Each path below is one point turned by a fixed rotation once a step. After each direction that follows a path, write how fast that rotation turns it, in degrees each step (0 if it stays still).
Each turn is a multiple of 5 degrees from 10 to 175, or 0.
Each row of a path follows its step; steps can be skipped.
Path 1:
step 1: [-20  11   7  -1 -16 -16  -1  22   9 -13  16   1  13  -4  -2 -33   1  19
 -15 -14  15  21 -27  -4  -7  -8   2 -16   2 -10  -4  -3  -3  -3  -8   3
  -2   7 -10   3  21  14 -17  33   2  12  -1  16 -16   4  -7   6   8  -3
  -4  15   9  23  -1  16  20   9  12  39  -7  -5 -20 -18  16  -5  11   7
 -19 -15  -5  32  10 -11  -7 -13]
step 4: [ -5   8   9  13   0  13   3  18  -9  16  15  -5  -1  -5   1  -7  29  23
 -26  14 -14  27 -15 -22   1   5  19 -23   4   0  13 -25  -4  -4  -4  22
 -15  24  -2  15  13   7 -25  -2  -6  19   3   8  -7  10 -19  -2  15  -2
  -5   6  49 -12  -3   0   1   2  10 -14 -21  -4   8  -7  -6  19   6  11
  -7   6  -6 -12 -14  15   4  21]
step 5: [-16 -15 -17   2  -8  -5 -11  14  -2 -15   8  24  -4  -2   3 -14 -15  10
  -7 -21  39   7  16  -1 -20  -9  -6  -2  10 -12 -12   3  -6  11  -7  33
   6  22  -7  12  -3  17 -10 -16  -6  -8   4  -6  15 -19   0  29  14   1
  39   4  -1   4 -27  -3   4 -13   0  22  10  17   4  25  18   6   8 -11
  -4 -14 -11   2  -1  11 -14 -19]
step 6: [ -8 -14   7  13   7 -10   4   8 -12  -4  17 -21  37  16  -8  25  19  -3
 -20 -12  11 -21 -30 -25   6   3   5   5  15  -7  19 -14 -19  -4 -15 -13
  -2  13   1 -10   5   1  -2  -5  -3 -17 -21   8 -15 -13   2   1  26   1
 -11   3  28  20  -7   6   5   2   2 -13  21 -26   0  -6   3   5   6  -7
  -8  20  -5   2 -19  28  17   2]
step 8: [  2 -19 -10  10   3 -10 -12  21  -7   3  -9 -20  13  13 -10  33   3   1
 -17   0  42   8  -5 -11   0   3  26   7 -17 -11   1 -22   2  29   2   3
 -20   7 -30   2  -9  -5   7  -9 -17  11  11   8 -18   9  -3  21   9   0
  17 -14  13 -17 -35 -12   5  -3  -6 -26  -4 -15 -11  17   5  17  14  -8
   0  -4   8  -1   4   2   8   7]
step 22: [ -3  18   9   6  11 -41   1  17  -5 -15  10  -1 -11  10   5  14   8  -3
 -32 -12  27   7 -11 -10  -4 -22  13 -11  10   4 -15  -8 -36 -16  15 -17
  -7  -5  -6  20  16 -18 -10   7   4  -7   7  27 -10  -6  13   1  23 -16
 -10  15  25  -1 -28 -10  16  -6  -2  -4   4   2 -10  16   5  24  16   5
  -5  14  -7   6 -11 -14   2  -5]
step 27: [ 17 -26   7  -6  -1  12 -16  15  -1  -2  22 -28  -1   3   5   6  -3 -14
 -35 -13  -7 -20 -33  -2  12  -8  15   3   5  -7   1 -16 -12   9   7  33
 -15  16   8  14  -2  16 -12  -9 -12  -8  -7 -22  12   7   6   2  -2 -14
   7  -8  20   8   2  14 -11 -10 -29   3 -10   0 -11 -13  29  13   5  25
  -3  19  21   7   5   7   3   4]
step 28: [ -2  20 -28   3  -4   0  -3   8  -3  -7  10   4  -7  12   3   7 -21   4
  -1  -7  28 -13  -2  -5   2   3 -21  -2   8  -1   1 -12  -3  -2  12 -24
  -8  12 -33 -10  23 -10 -12  -4  -4 -37  38  19   5   2  -9   6  27  19
  10  17   9  12   8   4  32  16 -20   6   6   9  -7  35   3   3  -1  13
  -6  -7   1  -1   2 -13   6 -22]
step 33: [ -9  10   0  20  11  18 -20  23   1  18  -4 -19  -9  -1  19  13  23 -11
 -13 -11  -1 -17 -31 -15   2 -34  15  20   1  -5   6 -22  19 -21  -7 -18
 -12  -1 -26  -4   5   2 -29 -15 -30   7  -1  -3  -4   4  -1 -16   8  -2
   1 -13  11  -4   8  -1   6  -4   1   7   0  -2   4  -8  23   7   5   9
   6 -13  19  18   7 -19 -27  13]
[-3  2  5  2  1 -3  0  1 -4 -6 -4 -3 -6  0 -3 -1 -5 -3 -1 -3  2 -1 -5 -2
  1  0  0  0  4 -7  2 -1  0  0 -2  4  6  2 -3 -7  6 -3  3 -6  1  2  2  1
  4  3  1 -1 -2  0 -4  6 -1  1  5 -1 -8 -1 -4 -3 -7  3  5 -2 -3  4 -1  1
 -1 -4 -2  3  4 -3  0  0]
10
[ 0  3  4 -4 -5  4 -5  6 -5 -1 -2 -2  4  0  3  0 -3  3  5  6 -4  2  3  1
  2  1 -1  3  2 -3 -7  1 -6 -2 -2  2  0  6  1  3 -3  1  0  1 -2  1  1  4
  3 -5  3  1  2 -1 -2  4  2 -9  2  3 -2 -4 -4 -2  1 -1  2  3  6  1 -3 -3
  5 -3  2  0 -2 -3  2  7]
65
[-4  4 -2  3 -2 -2 -2  1  1  2  2 -1 -1  2  0  6  0  0 -5  0  4  1 -3  5
 -1  3  5 -1  3 -2 -5  4  6  3  0  4  2 -6  1 -1 -5  2  0  0  4  4  3  9
  5 -3 -4  0 -3  0 -7  1 -7  0  3  1  2  4  0  2  3 -3 -2  4 -1 -2 -1  3
 -2  2  8  2  0  2  2  4]
35
[ -3   5  -4  -5   3  -2  -2  -1   0  -1  -2   5   3   4  -2   1  -2   6
   0  -2   1  -3  -5   0   1   1   2   1   3   0   1  -2  -5  -3   5   4
   4  -3   1   0   7   1   2   4  -2  -3  -3   0   5  -5   2   0  -2 -11
   2  -2   0   4   1   5  -3  -1   3  -3   2  -3  -1  -6   8  -3   1  -2
  -1   3   1   3  -4   0  -3  -3]
70
[ 3  1 -2 -7 -2  3  8  0  4 -2 -6 -5  1  7  0  0  3 -4 -3 -3  6 -3 -5  2
  2  0 -8 -3 -6 -1 -1  0  1 -2 -2  7  4  5  3  2 -3  1 -4 -3  2  6  0 -1
  0  0  0  0  2 -2 -3 -3 -2  0 -6  5  1  0  1  3 -2  3 -3  2  4  0 -1 -3
  2 -5 -3  2  0  3 -1  2]
100
[ 2  0  0 -2  1 -4  2  4 -1 -6  2  4  0  1 -8  7 -2  2 -2  2  3  0  2 -1
  1 -4  4 -4  4 -1  2  0 -4 -3 -1  5 -1  8  6  2 -6  1  3 -6  0 -4  4  1
 -8  4 -2  6  5 -1  3  2  1  0  1  0  0  0 -1 -3  1  0 -1 -1 -1 -6  1  1
 -7  2  1 -6  0  4 -2  2]
20
Path 2:
step 7: [ -7   6  -3   0  -6   1   8  22 -13  -5   9   0  19  15  -3  17   3 -16
  -1 -17  -5  14  23   5  -3  13   2  16  18  20 -11  -2  28  12   0   3
 -10   6  -8  18  -4 -25  -3  -5  18   6 -20 -11  26  13  -7   4 -10 -22
  -8   9  25 -20   7  10 -28 -13  12  -4 -22  18   8  28   0  -9 -15   1
  11   1   7   3 -35   4   7   2]
step 11: [  6  -5   2   2 -23  12  19  12 -18  15   7   0   1  23  16  -6  12  -1
  -2   2 -24   6  -6  -8   0  12  -1  -9  -1   3 -11 -15  28  17   2  13
  17   8   8   8  16  11 -15 -11  11  17 -20  10 -22  -4   4  -6   5  -8
  16   5   1  17  19   9  17  12   3 -12 -16 -32 -15  13 -30  12   5  16
  -9   4  20 -10 -11  30 -16  18]
step 20: [  3 -16 -19  31  -7  -3   8  -4 -30  -7   6 -13  -8   3 -44  -7  16  -3
  -6  17  -2  -5   4  31 -13 -11  -8  -1  17  -8   1  -6  33 -14   4   2
  10  21   4   9  12 -14 -25 -17  -3  13   7  18 -18 -10 -19  -2   1  23
  15  -4   3  14   2   6   4   7 -16   4  -6  -4  -6   8   5  12  -5 -11
   8  -6  -9 -11  17  -3 -12  19]
step 23: [-30  30 -23 -10  -8 -23 -20   5 -16   1  -2   4  22  20 -10  -3 -20 -29
 -21  14   1  -6   0  10   1  11 -13  -1  17  14  -7   9  14   0  13 -23
  -2 -13   3  14  16   1  -7 -13  -5   8 -17  21   4  18  10  18  12   1
 -17  22  10   0   4  -3   4  -3   6  -8 -18   4 -13 -14 -23  -7   3 -11
  11 -31  -3  -4   2   9  14  15]
step 24: [ 22 -14   0  22   7  16 -23   5 -10  -5   5  -9  18   9   7 -13  -6   5
  13  16  12   5   8   6  -6  17  -9   5   6   9   3  -8  -7 -19  -9   0
 -17  27   5   9  -3  -7   0  10   0  12  10  21  12 -15   2  12  -5  17
 -15  -8  -3 -10  19   6  37  29  11  -6   5   9   9 -10 -11  33  16 -15
  -7  20 -27  12 -11 -11   3 -21]
step 25: [-14   8 -18   3  -8 -10   6   1  -7  -8   8   4  -3  32   9  23   9 -10
   7  15   2  14  13  22   2  17  -7  -7   9  31   9  -4   8   4   7 -29
  -6 -15 -20   7  10   9  11  -1  15   5 -21   7  18 -23   1 -14   7 -27
  -2  28   5  15   0  -7   6 -26  -2  -7 -15  -7   2  11   4   2  -5  -7
  23  -3 -20 -33   1 -15 -17  -2]
step 27: [ -1 -13 -30  -7   1   7 -12  -3 -14   9   3  10 -10  -6   8  18  -3  13
  10   9   3   3   4   9   9   6 -27 -27 -14 -17   6 -19 -11  10   6 -22
  10   0   1 -15  14   7  13 -11  21  15 -12  21   3 -23  -1  13   9   5
  12  22  -4   1  36 -25  21  -6   1   5   7  -4  -7  13 -17   5  -3 -29
  -2   1  11 -25   4   5 -21   2]
step 36: [-11   0 -13  11   4   4   3   6 -20  13  16 -32 -23   9 -17   5   2  -2
  14  -1   5  24  -1   0 -28   2  -7   6 -23  18  21  -7   3 -22   2  13
   3  -3   1  12 -12  10   5 -17  -9  10  -3  15  13  -6  -2  -3  20  12
  15  14   7  15  24   0   7 -13  -4   2  -5   4  -3  25  30   4  -8 -26
   3  16  19   8 -31  21  -8  -3]
step 45: [ -7 -16 -14  12   3  12  -4   5  -8  -9  20   7 -17  10   0   8  -8  25
  -2  -6   0   8  13  11  23   9  -9 -17  -8 -23  11   4   5  31   3   4
  19  21  20 -19   9   1   3  -6   0   3  -1  -9  -1  32 -29  12   3  23
  20  -8  19 -11  24  14   0   9 -10  -4  -4  18   5  10  -2  11   2 -31
   4   8  11  15 -22  24  -5 -13]
[ 5  2 -3  3  1  2  2  3  0  1 -5  0 -5 -2 -5  3  1  3  4 -3 -2 -3  1  3
  3  3  3  4  4 -1 -6  1 -2 -3 -2  8 -7 -1  4 -2  0  3 -2 -3  0  0 -1  1
  2 -2 -3  2  3  1  3  8 -6 -4 -8  6  0 -1  4 -1 -4  0  0 -3  3  6  4 -5
 -4  0  1  0 -2  1  3  2]
175
[ 3  1  2  2  0 -3  0  0  0  4 -3 -1  0  0 -2  1 -3  0 -1  2  4  0  8  2
  3  0  1 -2  6 -3  3  1  6 -1 -1  4 -1  0  0  0  1 -6  2  0  4  0  0 -7
 -2  1  5 -8  5 -5 -5  3  7  8 -6  2 -3  0 -1  0 -4 -5  2 -2 -3  1  0  7
  2 -2  3 -3  2 -2  3  5]
120
[ -2  -2  -1   5   4   2 -12  -1  -4  -3  -3   0   2   3  -4   1   1   3
   0  -1   4   0  -2  -3   2   1  -1  -4   2   2   1   1  -3   2   1  -5
  -6   1   1   4   2  -3  -3  -2  -1  -4   1   1   2  -9   1   0   1  -1
   3   1  -1   0   2   4   2   2  -1   3  -1  -4  -6  -5  -1   0  -4   1
   4  -9  -5  -3   5  -1  -2   0]
10
[ 0  0  7  0  1 -7  2  0  4  0 -1 -2  0  6  4  1 -1  3  5  0 -3 -1 -4 -4
  2  1  5  4 -1  6  4 -1 -2  2  7  6  0 -2  4 -4 -2  2 -6  1 -1  3 -3  3
  2 -8  0 -2  5 -2 -3 -3 -3  4  4  0 -4  0  1  2 -6  1  3  3 -1 -4 -3  0
  2 -2  1  3 -4 -2 -2  5]
100
[-1 -1  1 -2  0 -3 -3  5 -2 -5  2  1  4  2  8  4 -3 -3 -2 -3  2  3  2  4
  1 -1  1  8 -1 -1 -6  0 -3 -7  4 -5 -1 -5  1  1  0  2  2  4  3  0  3 -7
  1 -1 -3  0 -5  1 -4  0  1  1  0  5  6  0  1 -2 -3 -4  0  0 -3 -2  3 -1
 -3  2 -6  1 -4 -8  2  4]
45
[ 0  8  3 -3 -1 -3  0 -3 -2  5  4 -3  1 -1  3  2 -4 -2  4 -3 -5 -2 -3  3
 -4  0 -2 -9  4  1 -3  1  2  1  2  0 -4  4  2 -1  2  1  0 -1 -5  0  5 -5
  0 -3  1 -1  0 -2  4 -1 -1  3  2  1  1  5  2  3  5 -4 -1 -5 -2 -4  8 -4
  3  0  5  0 -6  2  5 -2]
60
[ 5 -2  4  8  0 -1 -4  1  1  2 -1  1 -1  1  0 -3 -1  2  6  3  4  2  3  4
 -1  2  0  0 -3 -1  1 -2  1 -4  7 -3  2  2 -2 -9  2 -2  2  6 -3 -3 -1 -1
 -2  3 -2  4  0 -1  7  0  1  6 -2 -2  5  3 -1  5 -1  3 -7  3  6  1 -4  0
 -5  1  3  1 -2 -1  6 -1]
155
Path 3:
step 1: [-18  18  26 -15 -16  -7   4   0  -9  -2  13  14 -18  -4  -8  -6  10  -1
  40 -10  21 -21 -15 -14  15  12 -12   9 -11  11   3   4  42  -3  -2  33
  -2   4   5 -15  -1 -15  -7   6 -16   2 -15 -21   2 -53 -20   3  -3  -7
 -11  12  26  -7   5  -5  19  -7  14  -6  -9  28   0  -2   9   6  -8   7
 -12   0  -3  -4   7 -17  -8  12]
step 2: [ -1 -20  -8  -6  11  17 -27  -4 -12   1  -7  11 -15  -9  21  -6 -19   4
  11  12   2   6   7   1   2  25 -18   5  -4 -16   7   5  20 -48  -4 -12
  10   8  13  11   3   2 -17  20 -12  13 -12  18  40  12  19  -9   3   2
  25  -6   8 -25 -23  19  22   2 -20  -8  14 -15 -17  25  10   6  -7  13
 -19  -5 -21 -20   2  20  11   8]
step 10: [-15   6   5 -14  -5 -13 -24  13 -16  18  -4 -13 -14 -11 -11  10  -7   8
 -10 -19  16  -9  -5 -16  12  11   2  13 -11   2  -9  -4  -4   1   5 -13
   3  -1 -25  14  25  21  22  10 -20  23  -8  13  -9  31  26 -11  28  19
  25   4   3 -12  -5 -17  10 -30  -9  26   7 -33  -7  -7   2   3  10 -13
   6  -9  -5  24 -18 -30  -9 -16]
step 12: [-12   6 -27  14 -11 -27   5   3  14  -4  15  -1  15 -19   5 -25  18 -18
  18 -22 -10  -4   2 -25  22 -16 -14   5   0  -9  41  21  -6   6  12  -4
  -3  -2 -10 -10 -12   7 -27 -14  21  11   0 -25  12   8  -9  12 -11   3
  10  -8   9  14  -4  12  17 -33  23 -29  14   3  17  -7 -13  -2   5  21
  -2  -2   5  14   1 -18 -11 -26]
step 16: [-16 -10  -4  12   3  21 -21  10  27  -2  17 -12 -12 -12 -15 -19  -7  22
   1  19 -19  23  27  -7   5 -20  36  -9  -9   3 -10 -12 -27 -14  -9   7
 -33  -6  -4   3   5 -11 -29  19  -7 -19   9 -24   2   6  -2   6  -7   7
  11  -8  -1 -27  46  -1   3 -17  -3  -2   4  17  17  -8 -23 -10 -18  -2
  -7  -8  -9  -7  -3   9 -17 -13]
step 17: [-18  -4  -3   1  -5  -6  36  10  24  12  -4   8   2   0  -4 -10 -10  -8
  -6   4  -3   5   0  -9  22  -9   4   3  15   2  38   7  13 -15   7 -11
 -13  12 -37 -10   8  -5 -12 -19 -14  11   8  -4  23  10 -28  -4  -4 -16
 -15   4  22 -13 -25  -7   5  15  34 -25   7  14   6 -32   1 -15 -12  12
  -2  -7  21  38   3  -9  16  21]
step 21: [ 21 -21  -5 -14  -2  -3  -6   5  21  -3   9  11  17  -5  -9   7 -17   1
  -7 -13   1  31   1  -6   2   9  41   0  -7 -20 -24 -20 -27 -12 -24 -18
 -13   4  -2   0  12   5 -27   1 -24  -2  -1  19  -4  19  -6  16  17  10
 -12   4 -28 -32  10  -1  21  12  17   4 -15   9  -1 -19 -19 -18  -7   8
  24  -8 -20  12 -11 -13 -20  12]
step 26: [ 10  17  -5  -8  22 -19  25   3  15 -16   1   1  13   6  -6   2   1 -34
   2  -5   0  12  -8   2 -15   6  22  34  -8 -12   2   2 -17  21 -20   5
  14   9  37   0  29  42  -3  23 -21   8  -8  18   4 -10  -2   2  14  14
  -4  -4 -26  -2   1   8  10   9   6  13   6  -4  -5  -2 -11  33  11   4
   7   9 -14  28 -16  -9 -29  -2]
step 42: [ -6  -3 -22 -11  -5   3 -31  11  -2   9 -12  -3  -6 -18   3 -11  -9   9
   7 -20   9  14   1  -9  23  11   2  18  -2 -24  -5  -6  -8 -22   0 -12
   8 -24   3   6  32  14   8  16  -8  10 -21  29  37  21   8  -4  -9  17
  26  -4   1 -21 -38  11  25 -20 -18  15  -2 -22 -20  14  -3   6  19 -20
  -7  -1   9   6 -17  -7  -3  11]
[ 0  3 -3  2 -5 -1 -3  5  1  0  0 -1  3  1 -1 -8 -1 -3 -1 -3 -2  8  1 -1
  5 -6  1 -1  2 -5 -1 -3 -7 -1 -2  3  0 -4 -2  1 -3  3 -1  1  1 -5 -3 -1
 -1  1 -2  0 -6 -4 -4  0 -3 -2 -5  1  0  3  0 -4 -8  0  0  1 -6  0  2  1
  0  6  7  2  0 -3 -1  6]
85
[ 7 -1  4 -3  0  0  2 -3  2  1  1  4 -1  2 -3  0  6 -1  0  3  2  4  0 -5
 -2  0  8 -1 -4 -2  1 -2  0 -3  4  0  4  4 -5  0  1 -4 -4  2 -2  0 -2 -2
 -5 -2  6 -5  2  0 10  1 -2  2 -9  7 -3 -1 -1 -4 -2  2  1  3 -1  1  1 -4
 -3  0  3  2 -4  1 -3 -5]
135
[ 1  3 -4 -3 -1 -1 -1  2 -4  4  4  3  1  0  6  4 -8  4  5  0  5 -1  2  0
  1  4  1 -3  4  0 -2 -4  2 -2  4 -1 -5 -3  3 -2 -4 -4 -1  1 -4 -5 -1 -5
  2  2 -6  1  3  2 -3 -1  0  4 -3  3 -3  4  0  0 -1  4 -1 -6 -1  3  1  4
 -1 -4  1  9 -5  1 -4 -5]
90
[ 1  0 -1 -1  4 -8  0 -2  3 -5 -2 -2 -1  0  5 -6 -3  3 -3 -5  5 -2 -2  1
  0 -4 -2 -1 -2  1  0  2  8 -4  3 -1 -1 -3  4  6  1 -2 -3  1  5  3  7  0
 -2 -2  0 -1  1 -5  4  5 -2 -5  0 -1 -1 -3  3 -4 -4  1  2 -1  7  6  3  2
  5  5  4  4 -5  1  0  1]
135
[-1  0  4 -4 -2 -2  2 -6  4  4  7 -2 -2 -1 -5 -2  0  1  0 -1  0 -4  7  0
  0 -4 -6  6  2  2 -3  1 -2  3  6  8  4 -5 -2 -1 -2  5 -3  7 -2  0  2  3
 -3 -7 -4 -1 -4 -2 -2  1 -2  0  4  1  0  0 -4  1  3 -3  3  0 -3  2 -4  2
  2 -4  4 -1 -3  4 -2 -5]
170
[ -5  -1   2  -2  -7   2  -8  -1   2   1   2   1   2   2  -1   1   3   2
   5   0   1  -1 -10   0   7  -2  -2  -1   3  -2  -4  -3   3   3   2  -3
   1  -3  -4   4   2  -5   0  -1  -4   0  -1   4   1  -3   3   2   0   4
   0   2  -4   0   6   5  -2  -6  -2   1  -7   3   4   0   0  -3  -2   1
   3   3  -8  -1  -2  -4  -3  -1]
125
[ 1 -5 -2 -7 -2  2 -5 -1 -3 -3 -5  1  0  5 -2 -4  4  0  3 -3 -2 -7  6  5
  0  1  3  0  1  2 -1 -6  2  4  0 -1  3  4  2  1  3  4 -4 -3 -5  0 -1  4
  2  2 -2 -1  4 -4 -4  2  0 -4 -1  2 -3 -3 -4 -7  3  0  0 -3  4  1  2  0
 -4 -5  4  3  6 -5 -5  4]
90
[ 2  1  3  3 -1 -2 -2  0 -4  4  3  1  4  0  3 -2  6 -7  2  3  4 -2  3  3
 -1 -1 -1  3  2 -4  4  4  3 -2  7 -1 -1  4 -6 -4  2  2 -2 -6  0 -5  1 -1
  5 -1 -3  5  1 -4  0  8  7  0  1  2  0  2  3  6  0  0  1  3  0  5 -3 -3
  4  5  3  0  2 -5 -1 -2]
135
